The rows of T fall into a few groups, which share some directions, and each row is roughly a mix of its group's hidden directions.
T, 98 rows:
[[ -5   4  15  22  -6   6   4   8  22 -16 -14 -28  -9]
 [  1 -17   2 -20 -25  -7 -29  -5   3 -13  -1  16   4]
 [  6  13 -19 -21  14  16 -17 -22  10   4   9  15  -2]
 [  0 -14   9   9  27   3  10 -12 -23  -7  24 -13   0]
 [-23 -28  22  12  14 -10  -4  18  -5   6   5   9  -2]
 [-15   2   5   0 -21   3 -14 -22   8 -23 -26  -5   5]
 [-20 -10   3   1  -6 -18 -29  -5 -14   5  11   7  24]
 [ -5   2  13   1 -19   3  14  34   5   1 -10  24  -8]
 [ 10 -10 -28  -6  -6 -14 -26  15   2  -1 -20   7  -7]
 [-20 -17   2  21  -9   9   5  31   1  11  11  -9   8]
 [ -1   3  14  -3 -34  18   6  -7 -13  -2 -15 -21   9]
 [ -2  -1 -25 -14   4 -23 -16   6  10  11 -28   5  -2]
 [ -8   7 -23   4  13   8  -1   2  15  30 -23  13  -1]
 [ -9  13   6  21  -6  -3  12  24  -1  23 -11   2 -23]
 [ 10  -7 -14   0  32 -16  -9  -1  12   7  26  12  -1]
 [  8  27  -6   2 -17   7  12 -19  11 -11 -13   6  24]
 [ -6   3  20 -10 -37  13   8  -4  -7   6 -15 -13   7]
 [  4  -4  35  -1  10  -6   6  17   1 -13   0 -27  11]
 [ -1  -3 -21 -10  11 -24  -8  17   0  14 -24  15 -11]
 [ -4 -13   3  22  -2  11  25  30   6   8   2 -11 -10]
 [ -4  19  -4  30   2  11  22   0  11  -8  -4 -20 -15]
 [  2 -30  13  11   4 -20   8  18 -16  -1   4 -18 -12]
 [ -7   2   7   9  10 -10  -1 -30  20 -23 -11   1  19]
 [ 14   6   3   8  -8  20   4  -8  17  -6  25 -22  20]
 [ -4  11  -5   5  31   2  19 -19 -13 -15  18  -2   9]
 [  8  22   0 -12 -25  11   4  15  -1 -13 -16 -22 -12]
 [ 22  -1 -10 -23   5   6  -2 -28   4 -24   3  -5  12]
 [ -6   2  -4  -6  -6  -3 -14 -34  10 -30  10  -3  11]
 [  0  -5  -6   5 -12  29  19  17  16 -13   4 -15  16]
 [ -1  14  -7   7 -28   2   4  13   6 -29  -7  16 -15]
 [ -3  -9  -9  -5 -10 -17 -13  21   2  -3 -25  27 -13]
 [  5 -16  -1   6  -2  24  25   9  17 -19   5 -11  19]
 [ -4   9 -17  -5  -6   2 -11   0  24  29 -24   8   4]
 [-11   0  -1 -12   0 -20   8  13 -11  17 -35  12  -8]
 [  0  -6  29   5  24  -2  13  23  -5 -12  -2 -18   7]
 [  3  16 -11  13  -8   7  12  11  12  35 -14  -8 -12]
 [ 17  13 -13 -21   2  15  -1 -27  12 -18   0   3  12]
 [  0  10  -7   6  -5   4   7  28  12  27 -25   7  -9]
 [ -9   2  15   5  32 -16  24   2  -3   8   6  20  -3]
 [ -4 -21  -5 -21  18  15 -20  -9   5 -11  19   4  12]
 [ -4  -1 -11  -7 -14  -6 -13  29  21   0  -9  24 -12]
 [  1  10   0   3 -13  18  -7 -19  25 -13  12 -22  18]
 [-13 -17  -5  10   6 -21 -22   0 -16  24  18   5   3]
 [  0   6   3  -2 -32  17 -10  -9  23 -13  -4 -15  15]
 [ -6 -37   3   8  17 -16  -8   2 -12   7  20  -2   4]
 [ 11   1 -18   5  19 -17  11  31  -4  12 -16   9  -4]
 [  1  -4   8   4  23   0   7 -27 -11  -5  24 -23   8]
 [-10   3   7   6  33 -21  17   1  11   2   1  25  -1]
 [  3  -4   8  13  19   4  17  15 -31   3  16   9 -16]
 [ -5  -7  11  11   9   5  -5  17  22  20 -26 -20   0]
 [ -1   0  -2  -5   4  -4  -1 -30 -11 -30  25   0   7]
 [  8 -24  -6  -9  25 -11 -11 -25  -4  -1  18   9   8]
 [ -8   2  23  -3 -35  11   7  15  12  -5  -6  15   1]
 [ -4  -8  -7  -7   9 -20  -1  16 -23  13 -21  17 -19]
 [ -4 -12  14  15 -15   6 -12  17  21  -7 -21 -17 -13]
 [ 10  -3   7 -11  10  -8  17  17   6  30  25  11   4]
 [  8  -4  24 -14  10 -10  -4  -9   2  12  10 -29  22]
 [ 20   0   9  -1  -5 -25  10   0 -18  -7 -14 -18 -23]
 [ -7 -23  -7  12  -4   9 -23 -30   6   2   6 -13 -11]
 [ -8  -3   2   6  40 -20   8  -6  -4   1   7  20  -8]
 [ -3   1 -22 -21  -3  -4 -14  -4   2  12  -9  35  10]
 [  6   1   6   9   2  14   3 -29 -16 -10   7 -30  14]
 [  8   4   2   4 -24  17  -8  -4  30 -15  13 -10  17]
 [ 15   1 -20  11  13  16 -12  -8  -9  -7  24 -26  -1]
 [  1  -7  21  -9 -18  10  -4 -32   0   0  16 -13  15]
 [  4  -8  -9  -6   0 -18 -12  20  26   1   0  31  -3]
 [  9  -5 -13   4 -12  -5  -7  38   9  -5 -10  22 -10]
 [ -8 -23   3  15  18   9 -11 -26  -1  -3  10 -22  -4]
 [-22  11   6   6  -6  -1   4  16  20 -16 -20  24 -11]
 [  7  -5  20   1 -21  16  -2 -22   5  -9  21 -12  18]
 [ -8  -1  -2   1  21 -24  -4 -14  28 -11  -7  20   9]
 [ -4  11 -33   4 -16   7  -6 -26   8  10   1  14 -10]
 [ -4 -30   6  -1  33   7   2   5   6   3  14  10 -14]
 [ -5 -29  16  20   2 -20  13   2  -7  -8   3  -1  21]
 [-19 -26  20  17   0 -13   4   7  -4  -7   2   6  26]
 [  4   5  18  18  13   4  18  10   4  11  -1 -35  -3]
 [ -9 -28  15  -9   5 -21 -21   4 -20  -9   7  -8   3]
 [ 10  26 -10  -9   9  -5  26   2 -12  24   9   7   9]
 [  2   3 -26   2 -20  11 -26  10   6 -16 -16 -12  -8]
 [  2   8   0   2 -10  21  -6 -25   4  -8  11 -33  13]
 [-22   8   5  25 -10  -1   4  26   0  25  -3   7  -5]
 [ 13   5  -6 -27  -6  19  -4 -12   8 -29  -1 -12  12]
 [-27 -18   3  16   8   5  -8  22   2  20  15  11   3]
 [  4 -13 -23  13  -5   0   2 -13   2   7  23  -4  32]
 [ 22  19 -15 -15 -12  -6  -8  -5 -12   4  -4 -20 -24]
 [ -7   0   8  -1 -31   5  -3  23  17 -11 -15  21  -5]
 [-11 -12  10 -21  24  -5 -29  -6  -6   1   6  15 -12]
 [ -1  -8  -8 -24  17  -7  -7  -4 -18   2   7  31  15]
 [ -2  -4  -9  -8  -1 -16  -6  29  15   8  -8  30 -12]
 [ 10  -9  14 -10  20  -6  12  20 -27  18  11   4   6]
 [  7   9   2   2  -5  -1  20  39 -13   5  -7  17 -10]
 [ -2 -14  27   2  32  -2   6  11  -8 -12   3 -17  11]
 [ -9  -8  -2  26   8  16  24  18  16  16   7   8  -1]
 [ -6 -30   1  13  25  -5   3   9  -2  17  17   6 -13]
 [ -8  27  -2 -11   9   6 -14 -19  10   8  -7  30  -2]
 [ 14 -10  29 -17   0 -12   0  13 -13  15  11 -17  12]
 [ -8   7 -26  22 -13  13   1   0  14   6 -16  10 -23]
 [ -2  16  -1 -14 -22  -6  -7  15  21 -14 -21  16   8]]

Here is one row of each group, with its name. Which group are the others in?
[  9  -8  12  10  -4  16   5 -13 -37  -6  12 -18  -1] | W
[ -5  15 -11  13  23   5  20 -25  -8 -14  18  -6   2] | H
[ -1  21   1  16 -32   0  17  11   1  -3 -15 -12  14] | X

[ -4   6  12   0 -32  18  -4 -16  13 -14  -6 -16  15] | W
[ 15  23  -1  -9  -9  20  20  -3  15 -19 -18  -5  -2] | X
[-23 -18  21   5 -10   6   0  21   1 -17  -2  -4  23] | X
[  1   9 -17   6 -18   4  -8 -28  18  23   0 -15  -5] | H
[ 18  -9  -2  20   5 -21  22   3 -11  14  -1 -11 -22] | X
[  7 -10  12 -22  17  -9  -6   7  -6  32  -1  -3  20] | H
[  1  -8   5   0  26  -2  -4 -20  -7   4  38   4  -4] | W
[ -1   6   6  -2   0  14   0 -33  -1   1  14 -31  15] | W
[  1  -6  15  11  27 -12  24  -3 -28   2  -1   9  -2] | W
